In the data rows, the value 128 means zero.
Some points, one per row:
121 136 105 109 117 192 204 139
161 128 114 108 112 118 95 123
104 122 99 107 183 172 118 117
102 123 108 114 117 194 189 121
115 124 171 162 126 116 114 128
116 132 106 103 108 105 146 150
154 122 112 116 110 112 139 136
116 120 107 107 108 116 144 111
116 125 148 142 114 119 125 133
107 118 116 124 116 188 198 139
129 118 110 122 119 113 149 131
109 118 105 124 120 179 190 134
102 128 156 159 121 109 106 110
109 113 100 159 169 120 131 136
152 136 118 108 105 109 136 130
164 117 104 116 114 126 120 122
116 125 168 169 128 120 117 130
115 134 115 112 175 179 115 127
121 134 153 152 116 107 109 129
109 127 190 159 115 110 113 127
110 130 200 164 115 119 120 126
115 131 161 148 114 121 118 129
167 133 112 110 151 116 120 130
112 141 182 157 108 114 121 122
Then 11 other points, each followed by its number:
182 135 109 116 89 116 120 124 0
171 124 107 114 185 114 118 123 1
115 115 98 106 169 179 121 137 2
102 111 108 118 110 109 153 143 3
111 136 186 160 115 112 117 116 4
108 118 102 108 170 189 131 138 5
110 121 170 141 112 113 115 117 6
118 125 109 120 181 202 122 126 7
143 124 103 101 102 105 139 130 8
164 119 110 115 141 121 122 128 9
101 126 154 152 130 115 114 122 10
Which of these numbered points is nearest to each point below, ignoring the 3 directions in which the first points spread most? Its number follows each.
112 126 109 116 115 187 186 126 > 4
170 121 105 118 100 119 122 125 > 0
108 121 164 148 109 116 119 124 > 8
111 125 111 111 115 113 140 141 > 3
175 130 109 112 128 108 117 129 > 9
161 119 106 113 114 102 111 132 > 2
Now 11 new points, numbered from 0 again:
172 127 105 113 123 124 128 127 0
119 136 185 163 126 122 127 135 1
122 128 108 114 186 177 123 142 2
99 123 162 156 122 120 120 120 3
114 123 156 164 117 116 120 127 4
113 131 158 164 123 120 126 128 5
116 133 164 153 115 114 115 118 6
151 124 115 112 111 112 134 135 7
160 116 99 106 132 118 120 126 8
165 132 110 107 150 106 115 126 9
109 127 110 117 186 179 109 112 10
Which of these numbered points is nearest to each point below, ignoring the 3 directions in which the first points spread most? Its number follows each.
123 135 157 162 116 107 120 134 > 5
112 133 160 153 119 115 117 120 > 6
118 127 96 109 178 171 123 138 > 2
163 126 112 112 158 104 112 124 > 9
177 119 101 103 98 109 103 136 > 8
135 117 103 112 122 111 128 121 > 3
